(in the rows, 128 means zero)
The rows below fall into families. The same turns and mirrors carry the whole set onto itself and the rows of a family onto each other. For each named row, which other rows are in its family? Write them in the order they are listed.
These 32 rows form 4 families of 8 rows each.
som: 98, 156, 145, 185, 86, 146, 92, 149, 134, 169, 144, 95, 127, 111, 106, 133, 128, 112, 177, 146, 110, 123, 105, 142, 108, 116, 148, 120, 121, 117, 146, 120, 134, 110, 155
Raz: 97, 154, 138, 183, 95, 155, 85, 142, 140, 159, 149, 98, 128, 122, 98, 140, 126, 120, 145, 150, 103, 133, 114, 144, 105, 117, 162, 110, 142, 117, 150, 111, 143, 104, 147
peto: 85, 130, 153, 184, 88, 138, 84, 131, 138, 150, 157, 98, 126, 119, 102, 142, 119, 119, 171, 154, 105, 129, 110, 123, 122, 121, 154, 113, 149, 111, 153, 112, 152, 96, 147
lera: 97, 134, 157, 180, 108, 157, 106, 155, 109, 166, 142, 119, 114, 135, 101, 117, 135, 109, 147, 134, 121, 152, 125, 172, 147, 118, 140, 161, 108, 132, 135, 124, 142, 104, 106
zusid: 82, 152, 181, 184, 90, 135, 141, 176, 131, 146, 190, 119, 93, 99, 96, 112, 132, 112, 137, 135, 109, 158, 153, 146, 147, 148, 136, 148, 130, 104, 111, 102, 135, 102, 107
Keba: 104, 142, 151, 172, 100, 182, 89, 160, 110, 163, 147, 104, 111, 133, 94, 122, 129, 106, 127, 140, 117, 157, 128, 164, 135, 121, 141, 153, 120, 134, 122, 127, 132, 110, 113
nati: 85, 137, 178, 188, 74, 100, 125, 143, 131, 153, 180, 84, 104, 96, 100, 132, 117, 124, 122, 149, 131, 144, 132, 117, 125, 140, 133, 93, 136, 85, 131, 108, 145, 111, 117
mipu: 125, 151, 130, 87, 116, 127, 102, 141, 143, 100, 142, 105, 139, 93, 120, 125, 87, 138, 166, 134, 131, 130, 121, 110, 158, 122, 122, 142, 147, 127, 103, 93, 98, 113, 147
sipe: 117, 131, 132, 75, 134, 134, 124, 144, 112, 103, 159, 113, 141, 107, 77, 118, 103, 149, 146, 133, 121, 129, 138, 131, 169, 80, 137, 103, 120, 120, 98, 106, 117, 107, 121
Kez: 99, 127, 140, 173, 105, 167, 90, 153, 111, 156, 143, 116, 120, 130, 94, 118, 127, 116, 148, 127, 118, 133, 114, 166, 140, 129, 150, 163, 118, 133, 129, 137, 142, 91, 116
luku: 126, 132, 125, 119, 116, 157, 162, 164, 114, 111, 196, 90, 132, 77, 101, 143, 134, 140, 146, 128, 113, 115, 165, 109, 176, 68, 114, 126, 119, 131, 119, 121, 144, 107, 116
gusi: 114, 149, 137, 87, 124, 122, 115, 161, 130, 109, 132, 112, 136, 74, 112, 123, 105, 140, 177, 129, 141, 105, 112, 95, 150, 130, 112, 130, 151, 120, 108, 89, 103, 104, 130
mun: 96, 148, 171, 185, 80, 144, 124, 170, 118, 156, 191, 122, 92, 94, 92, 119, 118, 110, 116, 135, 127, 166, 155, 147, 127, 141, 123, 150, 136, 109, 111, 97, 130, 99, 104
sonu: 109, 141, 135, 113, 121, 136, 137, 166, 116, 108, 139, 88, 118, 63, 138, 157, 130, 134, 162, 133, 138, 109, 156, 69, 162, 129, 110, 124, 145, 133, 128, 124, 129, 109, 96
zil: 129, 154, 129, 97, 126, 112, 107, 138, 146, 94, 136, 104, 133, 84, 119, 129, 104, 128, 166, 129, 142, 123, 125, 113, 153, 123, 110, 123, 155, 122, 113, 88, 97, 107, 130
dep: 121, 139, 120, 113, 103, 152, 153, 171, 113, 102, 190, 86, 134, 97, 96, 137, 117, 139, 147, 122, 119, 120, 182, 104, 174, 74, 118, 114, 124, 131, 121, 115, 141, 91, 113
lidad: 134, 133, 123, 95, 123, 137, 128, 142, 112, 120, 184, 105, 138, 84, 92, 122, 96, 151, 162, 138, 125, 131, 148, 135, 174, 81, 154, 123, 94, 122, 94, 110, 105, 99, 119
Tik: 80, 140, 154, 194, 86, 105, 110, 145, 138, 157, 181, 98, 106, 96, 105, 140, 115, 136, 114, 149, 113, 137, 129, 127, 107, 143, 144, 93, 139, 102, 124, 95, 139, 105, 117
Beru: 113, 152, 134, 108, 128, 120, 139, 155, 143, 112, 144, 87, 113, 88, 142, 163, 124, 135, 143, 140, 148, 113, 149, 75, 154, 127, 106, 129, 154, 142, 128, 118, 133, 125, 118
Tumud: 90, 144, 182, 183, 85, 140, 143, 161, 135, 152, 186, 124, 99, 95, 103, 108, 130, 116, 129, 114, 131, 161, 152, 148, 135, 151, 125, 143, 126, 99, 117, 109, 135, 108, 105
Kifis: 125, 127, 133, 81, 140, 136, 114, 142, 125, 116, 173, 99, 147, 90, 93, 115, 103, 147, 159, 136, 126, 132, 138, 137, 169, 75, 139, 111, 111, 114, 100, 109, 111, 102, 121
far: 125, 133, 133, 76, 122, 127, 132, 158, 109, 119, 158, 109, 145, 98, 95, 109, 105, 149, 160, 138, 120, 114, 135, 120, 164, 82, 151, 115, 100, 106, 97, 105, 116, 101, 122
mafa: 102, 143, 142, 190, 87, 138, 88, 143, 128, 158, 149, 92, 134, 120, 96, 138, 133, 120, 179, 153, 111, 134, 106, 146, 117, 114, 160, 117, 140, 120, 141, 114, 151, 110, 150
mulu: 122, 157, 132, 96, 128, 124, 112, 141, 124, 98, 134, 121, 135, 77, 105, 138, 101, 138, 165, 133, 142, 118, 121, 111, 145, 116, 99, 120, 164, 122, 123, 102, 96, 110, 131
tadiz: 117, 140, 119, 124, 113, 125, 131, 158, 110, 112, 153, 84, 126, 72, 135, 159, 115, 138, 143, 130, 143, 113, 163, 81, 155, 117, 90, 115, 148, 144, 131, 132, 124, 106, 98
vara: 68, 137, 149, 192, 84, 102, 115, 156, 144, 171, 173, 84, 107, 87, 114, 134, 120, 136, 142, 140, 115, 142, 130, 122, 119, 148, 151, 98, 127, 100, 118, 108, 145, 105, 127
rapo: 124, 153, 134, 132, 119, 145, 169, 171, 120, 114, 191, 88, 120, 73, 103, 157, 135, 143, 147, 134, 133, 104, 166, 103, 174, 78, 119, 119, 111, 137, 125, 117, 136, 108, 107
nuna: 85, 130, 165, 191, 73, 101, 115, 144, 141, 153, 178, 87, 118, 92, 106, 132, 124, 130, 140, 140, 119, 147, 123, 123, 114, 152, 146, 90, 137, 98, 114, 112, 140, 117, 125
mil: 101, 141, 174, 166, 110, 158, 104, 156, 107, 164, 146, 118, 107, 129, 101, 120, 137, 98, 150, 150, 110, 148, 123, 169, 135, 125, 145, 157, 105, 128, 122, 135, 129, 115, 113
nafet: 123, 146, 138, 117, 103, 153, 161, 175, 110, 101, 177, 88, 134, 83, 114, 135, 132, 138, 155, 132, 113, 108, 171, 97, 182, 74, 131, 120, 105, 115, 131, 119, 133, 100, 106
Tudiv: 123, 139, 116, 123, 119, 121, 148, 151, 122, 109, 144, 93, 114, 78, 138, 163, 128, 127, 144, 129, 136, 117, 156, 79, 161, 119, 96, 127, 148, 146, 124, 125, 132, 120, 108
noru: 109, 149, 169, 178, 87, 140, 141, 168, 115, 156, 176, 119, 95, 102, 85, 103, 125, 114, 121, 118, 139, 152, 149, 162, 140, 144, 128, 151, 123, 92, 116, 124, 135, 96, 103

Which other rows belong to the same family as tadiz? som, zusid, sipe, dep, mulu, vara, mil
Which other rows belong to the same family as Tudiv? lera, luku, zil, Tumud, Kifis, mafa, nuna
Which other rows belong to the same family as gusi? Raz, Keba, mun, sonu, Tik, far, nafet

The rows below fall into families. The same turns and mirrors carry the whole set onto itself and the rows of a family onto each other. For each named row, which other rows are in its family? Write them in the order they are listed.
These 36 rows form 9 families of 4 rows each.
Vaz: 116, 125, 106, 137, 69, 120, 169, 132, 112, 145, 121, 124, 161, 131, 128, 142, 136, 132
Dob: 130, 137, 108, 146, 75, 112, 165, 139, 129, 147, 126, 128, 160, 143, 122, 150, 142, 137
Vut: 147, 106, 113, 112, 131, 128, 136, 172, 109, 133, 110, 112, 148, 136, 131, 169, 113, 134
sisaf: 113, 142, 117, 140, 134, 136, 118, 133, 119, 120, 123, 162, 89, 138, 106, 99, 172, 116
tamu: 129, 132, 143, 119, 161, 118, 96, 112, 130, 107, 140, 129, 116, 134, 148, 100, 113, 121
Desu: 118, 133, 100, 130, 72, 114, 163, 132, 122, 146, 121, 138, 161, 135, 116, 146, 130, 129
Fas: 127, 124, 144, 128, 149, 120, 97, 111, 125, 108, 140, 121, 102, 131, 139, 94, 115, 110
Tiru: 141, 101, 118, 103, 136, 149, 134, 166, 126, 128, 118, 114, 150, 126, 139, 161, 112, 139
Lagum: 130, 107, 127, 119, 127, 144, 140, 172, 108, 136, 118, 112, 148, 130, 128, 171, 111, 135
ladi: 144, 101, 125, 99, 117, 143, 139, 157, 110, 133, 121, 118, 164, 134, 130, 169, 120, 136
zod: 117, 146, 131, 156, 127, 130, 126, 121, 126, 116, 115, 164, 105, 141, 118, 98, 170, 102
Pobuv: 117, 139, 124, 144, 140, 129, 131, 114, 127, 101, 117, 162, 104, 149, 107, 92, 162, 110
radu: 113, 139, 116, 145, 135, 128, 121, 133, 124, 111, 112, 154, 100, 128, 116, 90, 176, 113
pura: 126, 141, 142, 102, 153, 113, 94, 104, 133, 113, 138, 130, 118, 127, 137, 99, 117, 120
ker: 129, 152, 123, 141, 125, 122, 131, 129, 129, 123, 110, 163, 95, 139, 101, 95, 167, 111
napul: 119, 150, 90, 141, 73, 120, 162, 123, 120, 144, 117, 134, 154, 133, 120, 137, 127, 133
Zap: 130, 111, 130, 106, 122, 142, 141, 163, 114, 139, 129, 112, 152, 125, 129, 178, 112, 123
lano: 142, 107, 126, 109, 122, 138, 137, 170, 113, 132, 120, 104, 158, 129, 131, 164, 118, 140
fis: 96, 142, 124, 140, 138, 127, 120, 131, 123, 109, 118, 165, 109, 136, 106, 94, 170, 126
seteg: 124, 125, 152, 116, 161, 120, 101, 109, 132, 112, 158, 121, 106, 132, 135, 109, 120, 124
gep: 131, 127, 147, 116, 151, 119, 95, 123, 134, 118, 153, 125, 117, 129, 140, 96, 103, 129
difiz: 133, 135, 102, 139, 78, 111, 168, 120, 120, 151, 118, 125, 153, 138, 117, 150, 145, 134
fute: 108, 143, 116, 147, 136, 130, 124, 121, 119, 113, 114, 162, 95, 139, 111, 92, 163, 116
Pebi: 123, 141, 124, 155, 139, 122, 126, 120, 133, 113, 113, 159, 105, 132, 124, 93, 174, 116
Dofa: 128, 130, 143, 117, 165, 109, 110, 121, 138, 116, 149, 116, 118, 119, 140, 103, 114, 108
fefaz: 141, 104, 134, 102, 123, 142, 150, 163, 119, 128, 125, 115, 150, 118, 141, 169, 116, 125
Sizu: 113, 135, 100, 149, 79, 120, 155, 120, 127, 157, 120, 142, 157, 131, 125, 154, 139, 131
zet: 144, 113, 130, 116, 130, 140, 149, 170, 116, 127, 111, 107, 149, 128, 124, 168, 119, 147
tuti: 126, 137, 144, 109, 160, 119, 100, 106, 125, 114, 145, 132, 101, 120, 135, 108, 117, 120
koze: 111, 148, 115, 153, 136, 135, 128, 130, 120, 120, 114, 166, 115, 136, 99, 90, 164, 109
pavuf: 121, 142, 150, 120, 157, 116, 99, 107, 136, 115, 144, 125, 127, 132, 149, 95, 119, 114
popu: 125, 129, 98, 138, 75, 108, 161, 126, 129, 147, 126, 144, 157, 127, 123, 154, 121, 120
Soni: 125, 135, 143, 120, 147, 111, 77, 117, 126, 114, 141, 132, 120, 129, 144, 100, 119, 119
petev: 138, 118, 135, 107, 128, 149, 136, 165, 118, 124, 132, 117, 150, 128, 140, 174, 119, 150
Lali: 111, 135, 100, 133, 82, 105, 175, 135, 122, 141, 115, 135, 153, 136, 128, 143, 118, 130
dunuv: 127, 135, 104, 142, 78, 109, 164, 131, 125, 144, 129, 143, 161, 146, 124, 151, 122, 135

Which other rows belong to the same family as Lagum? radu, pura, dunuv
Which other rows belong to the same family as popu? sisaf, zet, pavuf
Which other rows belong to the same family as lano? tamu, Desu, fute
Which other rows belong to the same family as koze? Tiru, napul, gep
Which other rows belong to the same family as Dofa? ker, Sizu, petev

The rows below fall into families. The same turns and mirrors carry the whole set onto itself and the rows of a family onto each other. For each named row, which other rows are in its family? Write them in the order they are listed.
These 30 rows form 5 families of 6 rows each.
roro: 83, 129, 123, 127, 118, 148, 134, 120, 107, 115, 132, 139, 141, 135, 145, 105, 101, 138, 160, 68, 99, 87, 170, 136, 144
Sibi: 111, 162, 127, 126, 124, 129, 131, 106, 150, 137, 94, 111, 151, 164, 116, 133, 125, 139, 171, 140, 161, 68, 100, 127, 124
bokug: 78, 139, 111, 159, 106, 122, 158, 166, 116, 131, 134, 136, 125, 127, 132, 127, 99, 129, 141, 150, 115, 79, 169, 117, 156
Futoz: 107, 142, 135, 128, 106, 127, 116, 108, 137, 123, 91, 99, 131, 142, 153, 129, 116, 134, 183, 120, 154, 100, 82, 125, 146
Mapoz: 77, 129, 133, 149, 117, 114, 156, 103, 132, 137, 167, 124, 140, 101, 150, 82, 117, 124, 137, 119, 114, 88, 112, 138, 120
genop: 118, 150, 138, 170, 102, 152, 124, 84, 174, 142, 113, 131, 108, 148, 126, 133, 142, 173, 156, 141, 141, 106, 142, 133, 110
zasoz: 93, 117, 109, 156, 130, 115, 168, 151, 121, 122, 145, 120, 126, 111, 107, 118, 105, 127, 139, 114, 127, 93, 179, 130, 139
sot: 119, 141, 116, 163, 97, 137, 106, 123, 168, 133, 108, 128, 95, 152, 127, 131, 138, 172, 156, 102, 156, 107, 136, 137, 96
nabu: 94, 118, 122, 132, 126, 138, 141, 127, 144, 121, 114, 146, 167, 124, 154, 92, 99, 152, 165, 90, 106, 94, 172, 101, 144
bulur: 69, 123, 121, 131, 113, 136, 126, 123, 110, 137, 145, 132, 117, 80, 161, 94, 106, 135, 145, 127, 110, 126, 128, 129, 132
tup: 71, 134, 144, 166, 141, 145, 164, 136, 116, 134, 140, 113, 129, 112, 122, 144, 91, 119, 142, 124, 138, 73, 170, 129, 138
vadag: 88, 127, 129, 170, 132, 132, 161, 124, 126, 101, 156, 129, 135, 141, 123, 122, 88, 119, 137, 143, 127, 83, 176, 130, 148
notip: 119, 163, 127, 170, 129, 172, 120, 135, 168, 113, 109, 160, 141, 120, 133, 132, 110, 155, 130, 134, 172, 89, 100, 139, 114
tifut: 97, 181, 95, 152, 130, 159, 109, 148, 151, 101, 82, 147, 127, 110, 152, 137, 105, 154, 147, 136, 157, 100, 122, 127, 105
sisip: 78, 153, 140, 119, 125, 141, 132, 107, 137, 122, 135, 158, 172, 133, 132, 113, 109, 146, 133, 96, 98, 83, 176, 137, 132
neni: 107, 176, 114, 161, 125, 143, 134, 145, 140, 110, 92, 170, 128, 100, 147, 145, 110, 142, 140, 140, 180, 111, 127, 140, 114
Maz: 109, 173, 133, 135, 99, 135, 112, 116, 137, 116, 86, 114, 115, 145, 130, 143, 126, 145, 188, 121, 146, 91, 88, 130, 132
Tedol: 91, 165, 138, 180, 103, 138, 98, 112, 152, 137, 140, 126, 118, 155, 129, 146, 144, 171, 147, 135, 150, 107, 132, 132, 90
Ribov: 82, 143, 116, 141, 127, 150, 132, 82, 122, 129, 135, 138, 169, 125, 149, 99, 113, 125, 157, 88, 116, 86, 180, 117, 136
fid: 117, 153, 118, 153, 80, 144, 117, 139, 179, 129, 121, 131, 123, 149, 135, 113, 141, 167, 169, 146, 135, 120, 143, 126, 91
Teme: 89, 139, 105, 170, 119, 128, 163, 162, 130, 120, 142, 114, 133, 120, 119, 138, 119, 135, 137, 141, 127, 95, 188, 138, 141
rika: 57, 141, 117, 142, 121, 136, 154, 115, 118, 108, 140, 136, 125, 82, 158, 104, 116, 125, 144, 122, 114, 123, 100, 134, 130
kuv: 101, 150, 118, 147, 109, 127, 123, 119, 148, 136, 73, 96, 121, 157, 137, 121, 98, 132, 175, 126, 150, 117, 97, 109, 127
Noran: 111, 133, 117, 159, 82, 127, 113, 123, 179, 131, 119, 139, 121, 159, 136, 134, 153, 174, 150, 116, 142, 103, 158, 124, 105
Bim: 116, 168, 129, 151, 99, 136, 109, 95, 141, 140, 82, 101, 148, 134, 124, 143, 116, 135, 146, 127, 147, 85, 90, 119, 133
vafu: 64, 124, 121, 130, 106, 146, 138, 110, 120, 118, 169, 136, 144, 93, 130, 106, 114, 104, 128, 130, 123, 97, 120, 125, 122
lobi: 120, 157, 134, 157, 129, 152, 132, 109, 147, 107, 92, 152, 140, 113, 147, 133, 98, 148, 134, 120, 170, 97, 112, 137, 72
Dak: 91, 123, 121, 120, 110, 152, 145, 116, 135, 127, 113, 132, 166, 154, 148, 99, 110, 138, 159, 72, 105, 97, 162, 131, 143
niv: 130, 179, 114, 159, 120, 128, 131, 143, 157, 108, 88, 158, 134, 110, 121, 131, 116, 151, 152, 125, 175, 111, 112, 137, 104
Ruzot: 66, 147, 120, 137, 113, 122, 157, 126, 109, 113, 160, 152, 135, 87, 134, 96, 123, 124, 159, 114, 106, 107, 121, 129, 138

Which other rows belong to the same family as bokug? nabu, bulur, tifut, fid, kuv
Which other rows belong to the same family as Bim? genop, vadag, notip, Ribov, vafu
Which other rows belong to the same family as Noran? Futoz, neni, Teme, rika, Dak
Which other rows belong to the same family as Tedol? Sibi, Mapoz, tup, sisip, lobi

The rows below fall into families. The same turns and mirrors carry the whole set onto itself and the rows of a family onto each other. For each named row, which other rows are in its family? Write them in the order they are listed.
These 40 rows form 8 families of 5 rows each.
Kul: 131, 115, 131, 154, 87, 97, 98, 128, 113, 135, 127, 123
gis: 128, 128, 97, 155, 118, 124, 129, 98, 113, 95, 115, 124
Femid: 120, 127, 93, 139, 123, 134, 143, 104, 119, 92, 112, 113
bebe: 133, 143, 91, 145, 116, 137, 138, 111, 96, 92, 134, 122
fum: 169, 126, 136, 135, 103, 151, 114, 172, 109, 138, 130, 134
Vukos: 168, 128, 125, 145, 126, 145, 116, 162, 98, 152, 123, 142
viga: 139, 112, 140, 137, 82, 107, 109, 109, 126, 140, 149, 119
muso: 119, 149, 129, 116, 133, 113, 131, 167, 124, 81, 144, 125
Mem: 167, 140, 136, 137, 119, 157, 109, 142, 102, 153, 124, 142
boze: 165, 137, 133, 142, 111, 154, 133, 152, 91, 141, 113, 135
Vovu: 159, 141, 139, 139, 115, 158, 125, 148, 102, 153, 110, 139
nop: 142, 122, 130, 122, 163, 131, 131, 145, 162, 148, 143, 128
Bom: 143, 130, 103, 153, 126, 133, 150, 101, 111, 93, 119, 113
vifam: 127, 116, 135, 124, 154, 121, 148, 129, 143, 166, 140, 129
gepo: 165, 133, 136, 138, 129, 155, 123, 156, 108, 151, 128, 153
vima: 137, 119, 132, 138, 82, 98, 114, 111, 110, 140, 128, 110
darur: 173, 144, 149, 145, 118, 160, 123, 152, 109, 134, 121, 139
gaf: 123, 120, 87, 148, 126, 121, 133, 108, 106, 94, 129, 124
tedo: 117, 128, 108, 148, 124, 127, 147, 101, 109, 87, 117, 126
Ruf: 118, 111, 142, 139, 76, 102, 110, 119, 128, 129, 131, 119
Feti: 129, 117, 120, 141, 159, 142, 150, 139, 148, 143, 150, 148
nudu: 153, 124, 140, 136, 115, 163, 125, 149, 92, 138, 107, 140
vuna: 125, 159, 145, 108, 124, 129, 125, 167, 131, 92, 146, 118
Veb: 133, 126, 124, 113, 154, 129, 142, 137, 155, 161, 147, 128
ran: 126, 122, 88, 137, 133, 142, 145, 105, 120, 91, 125, 117
lura: 125, 112, 135, 133, 74, 108, 110, 114, 122, 139, 126, 118
sovim: 129, 121, 125, 128, 160, 122, 130, 148, 147, 151, 159, 145
Genap: 134, 130, 127, 122, 163, 116, 143, 144, 157, 139, 149, 133
bibam: 115, 147, 139, 117, 118, 103, 144, 162, 137, 96, 154, 116
lila: 122, 135, 96, 135, 141, 142, 133, 101, 116, 98, 116, 111
fata: 147, 111, 124, 124, 157, 129, 148, 129, 158, 144, 156, 126
gek: 132, 120, 123, 158, 94, 107, 98, 110, 137, 143, 132, 114
bap: 121, 149, 153, 111, 113, 125, 131, 148, 132, 82, 157, 131
fupav: 133, 123, 124, 126, 150, 127, 137, 127, 152, 165, 156, 133
fuf: 121, 105, 137, 128, 86, 107, 101, 120, 129, 130, 124, 107
raza: 117, 135, 135, 99, 125, 128, 138, 159, 131, 82, 152, 127
Movi: 119, 161, 145, 95, 125, 126, 130, 157, 117, 103, 149, 120
pir: 114, 156, 137, 98, 122, 131, 132, 156, 134, 90, 144, 123
Voko: 146, 110, 135, 143, 82, 103, 105, 126, 117, 145, 128, 122
Ruba: 121, 147, 125, 107, 119, 117, 132, 151, 121, 74, 152, 126

Which other rows belong to the same family as Movi? vifam, nudu, lila, fuf
Which other rows belong to the same family as Bom? viga, darur, fata, bap
Which other rows belong to the same family as Veb? Femid, Vovu, lura, pir
Which other rows belong to the same family as Genap? gis, gepo, Voko, Ruba
Which other rows belong to the same family as boze? Ruf, vuna, ran, fupav
Which other rows belong to the same family as Kul? Vukos, muso, gaf, sovim

